(in the rows, 128 means zero)
Each named move below is a turn or a mirror, shown by a few rows before and after it. Which moves, in which order, take the first row of each later pair to the second? The first pair is answered.
move j_920:
[ 92 150 141  90 148 134 124 167 114 102 100 137] |-> [ 87 151 143  94 151 156 107 151 110 125 101 137]
[125  95 116 135 124 116 137 126 152 106 103 129] |-> [119  95 120 140 128 146 120 108 148 132 109 132]
[117 155 166  77 141  99 116 150 138 135 175 145] |-> [112 153 168  78 144 114 103 139 136 149 177 142]
[ 60 138 133 112 158 137 143 126 125 126 144  97] |-> [ 65 139 132 113 155 122 153 137 127 113 143  98]
move j_468:
[173 122 128 120  79  96 122 128 162 124 151 130] |-> [152 114 126 120  82 122 109 109 169 147 163 117]
[117 156 156  97 161 133 101 131 120 129 157 129] |-> [128 164 151  92 145 113 126 152 124  96 142 135]
[ 65 115 119 100 112 124 125 111 169 135 180  76] |-> [120 122 165 122 174 114  77 128 105 172 190 107]
move j_680:
[118 110 118 105  96 111 150 157 158 102 135 128] |-> [106 119 115  95  91 139 141 146 164 106 126 130]
[114 132 107 155 165 139 125 117 101 152 123 129] |-> [134 132 115 159 168 101 136 138 102 135 130 129]
[165 111 108 178 114 119 139 133 118 141 113 148] |-> [177 123 112 160 104 116 135 144 126 126 111 156]
Now pairs of rows:
(two moves a pair)
[138 131 141 119 135 111 110 135 124 123 156 118] |-> [126 130 136 118 129 133 100 119 129 136 152 114] | j_468 j_920
[ 75 120  97 148 127 156 166 114 122 124  69 131] |-> [ 81 116 114 157 156 170 133 105 103 159  86 134] | j_920 j_468
[114 129 151  88 153 119 116 133 125 112 146 122] |-> [106 126 147  86 141 123 121 127 132 108 143 115] | j_468 j_468
[116 126 124 132 134 149 114 114 126 140 141 120] |-> [141 138 134 126 142 137 112 137 110 125 128 140] | j_468 j_680
[141 124 102 120  96 133 164 150 152 105  94  92] |-> [122 114  94 131  99 154 162 135 150 124  92  88] | j_680 j_680
[ 69 124 129 130 177 153 133 123 101 141 126 111] |-> [ 91 116 129 134 168  94 168 155 109 109 129 109] | j_680 j_468
[136 141 144 128 157 130 115 139 110 130 133 133] |-> [117 147 125 108 124 144 136 136 132 105 111 132] | j_468 j_680
[ 74 124 122 140 136 175 130 103 149 148 143 116] |-> [147 142 161 148 176 128 111 149 101 144 139 156] | j_468 j_680
[142 113 130 143 133  89 124 140 131 122 147 118] |-> [124 133 124 109 103 121 115 119 162 111 144 116] | j_680 j_468
[161 127 117 140 113 113 139 137 130 115 114 138] |-> [150 115 118 158 126 133 118 117 121 148 123 132] | j_920 j_680
[125 128 133 137 151 170 105 114  99 153 106 135] |-> [149 135 134 133 145 153 117 134  93 132  89 154] | j_468 j_920
[143 131 140 132 138 141 112 144 108 104 121 140] |-> [119 125 124 128 116 168 115 125 130 108 119 125] | j_468 j_920
[109 151 164 137 171 108 135 164  87 103 121 129] |-> [ 94 171 160 109 158 152 116 143  96 108 106 137] | j_680 j_680
[169 140 135 145 118 121  98 126 114 142 144 130] |-> [173 149 133 137 110 107 110 139 120 121 139 136] | j_680 j_920
[102 122 125 119 112 129 151 129 138 124 136 112] |-> [124 125 145 129 144 138 117 123 108 154 140 124] | j_920 j_468
[ 69 137 125 114 156 137 129 133 123 139 139 111] |-> [108 151 142 113 172 118 119 159 104 128 136 130] | j_468 j_680
[168 182 158  95  61  78 112 147 145 132 158 115] |-> [149 169 166 104  78 113  79 116 138 177 181 103] | j_468 j_468
[ 86 103 119 119 142 140 136 115 142 160 198  90] |-> [146 124 126 112 137  72 175 177 123  97 161 127] | j_468 j_468
[137  71 142 159 118  90 155 146 115 118 147 135] |-> [138  88 141 129  89  90 157 146 142  94 150 132] | j_468 j_680
[101 101 109 138 117 127 135 111 146 145 140 106] |-> [112  99 118 143 121 125 122 112 144 157 151 107] | j_680 j_920
[161 138 145 140 122 153 110 115 129 139 127 136] |-> [155 122 139 160 132 138 117 116 119 147 132 129] | j_680 j_680
[140 125 141 133 127  94 120 130 132 135 166 120] |-> [133 146 142 103 113 136  99 117 144 131 152 133] | j_680 j_680
[125 121 138 144 163 154 113 132 120 146 147 109] |-> [153 136 149 127 153 124 117 157 122 117 149 120] | j_680 j_680
[ 88 110 113 128 130 133 162 133 152 102 155 124] |-> [ 83 113 118 122 138 161 135 110 147 131 161 129] | j_680 j_920
[118 145 135 124 132 109 168 153 137  89 137 120] |-> [ 91 152 141 113 137 167 126 114 139 124 145 117] | j_680 j_468
[118 102 128 169 152 103 142 127 121 145 147  96] |-> [157 165 148  94 115 114 125 144 145  95 132 129] | j_680 j_680
[158 134 159 105 140  90 114 140  99 133 180 121] |-> [101 123 127  93 103 116 130 112 144 133 182  87] | j_468 j_468
[121 110 133 171 174 138 147 123  94 152 115  91] |-> [164 140 146 137 151  91 168 164 108  93 110 107] | j_920 j_680
[154 109 100 153 144  79 154 154  84 128 154 105] |-> [160 175 108  73 100 155 120 135 114 102 122 139] | j_680 j_680
[116 103 106 160 141 142 140 122 120 148  96 135] |-> [129 108 110 160 145 128 145 137 112 136  92 144] | j_468 j_920
[134 117 135 157 155 134 120 125 101 153 120 127] |-> [164 142 146 127 140 114 120 145 110 120 118 144] | j_680 j_680
[ 97 116 131 132 135 112 130 113 151 144 160 101] |-> [135 126 140 131 140  74 144 146 136 114 143 123] | j_468 j_468
[144 154 150 100 115 126 135 142 111 119 107 144] |-> [112 146 145 104 119 159 114 112 119 152 128 124] | j_468 j_468
[121 147 137  94 142  82 137 124 123 117 144 104] |-> [100 141 135  96 141 110 119 102 129 142 150  93] | j_468 j_920
[162 152 133 125 115 136 106 123 117 129 124 157] |-> [162 149 123 132 108 132 122 132 118 118 107 158] | j_680 j_468
[109 125 139 138 183 132 100 118 105 170 126 124] |-> [152 146 159 113 168  85 107 155 114 128 131 140] | j_680 j_680
[137 101 151 122 103 151  94 120 118 148 145 148] |-> [157 108 152 123 103 139 101 135 115 131 132 162] | j_468 j_920
[134 115 138 148 151 113 120 144 110 131 137 142] |-> [126 133 124 116 113 121 139 143 138  95 119 143] | j_468 j_680
[187 116 133 138 105 122  89 105 121 167 142 150] |-> [187 142 130 105  86 126  99 112 134 132 124 159] | j_920 j_680
[ 80 131 135 131 160 138 128 138 101 135 115 128] |-> [110 141 145 118 152 102 135 162 103 111 121 134] | j_680 j_680
[139 135 108 127 103 166 128  92 152 130 128 138] |-> [145 102 108 169 125 112 147 109 141 139 150 124] | j_680 j_680
[145 130 146 125 135 107  97 128 125 146 161 131] |-> [139 133 128 118 105  88 131 140 147 111 151 123] | j_920 j_468
[105 113 145 143 165 171  99 108 103 162 187 112] |-> [113 125 109 117  99 112 186 160 149  62 141 120] | j_468 j_468
[136 165 141  97 152 145 105 136  88 111  86 172] |-> [101 160 118  86 119 172 115 111 121 105  79 156] | j_468 j_920
[122 123 145 124 149  94 131 132 128 114 153 115] |-> [116 135 144 100 136 108 132 127 144 100 146 118] | j_468 j_680
[110 144 109  85  96 135 149 124 142  99 108 151] |-> [ 79 100  94 138 126 132 162 108 125 139 117 127] | j_680 j_680
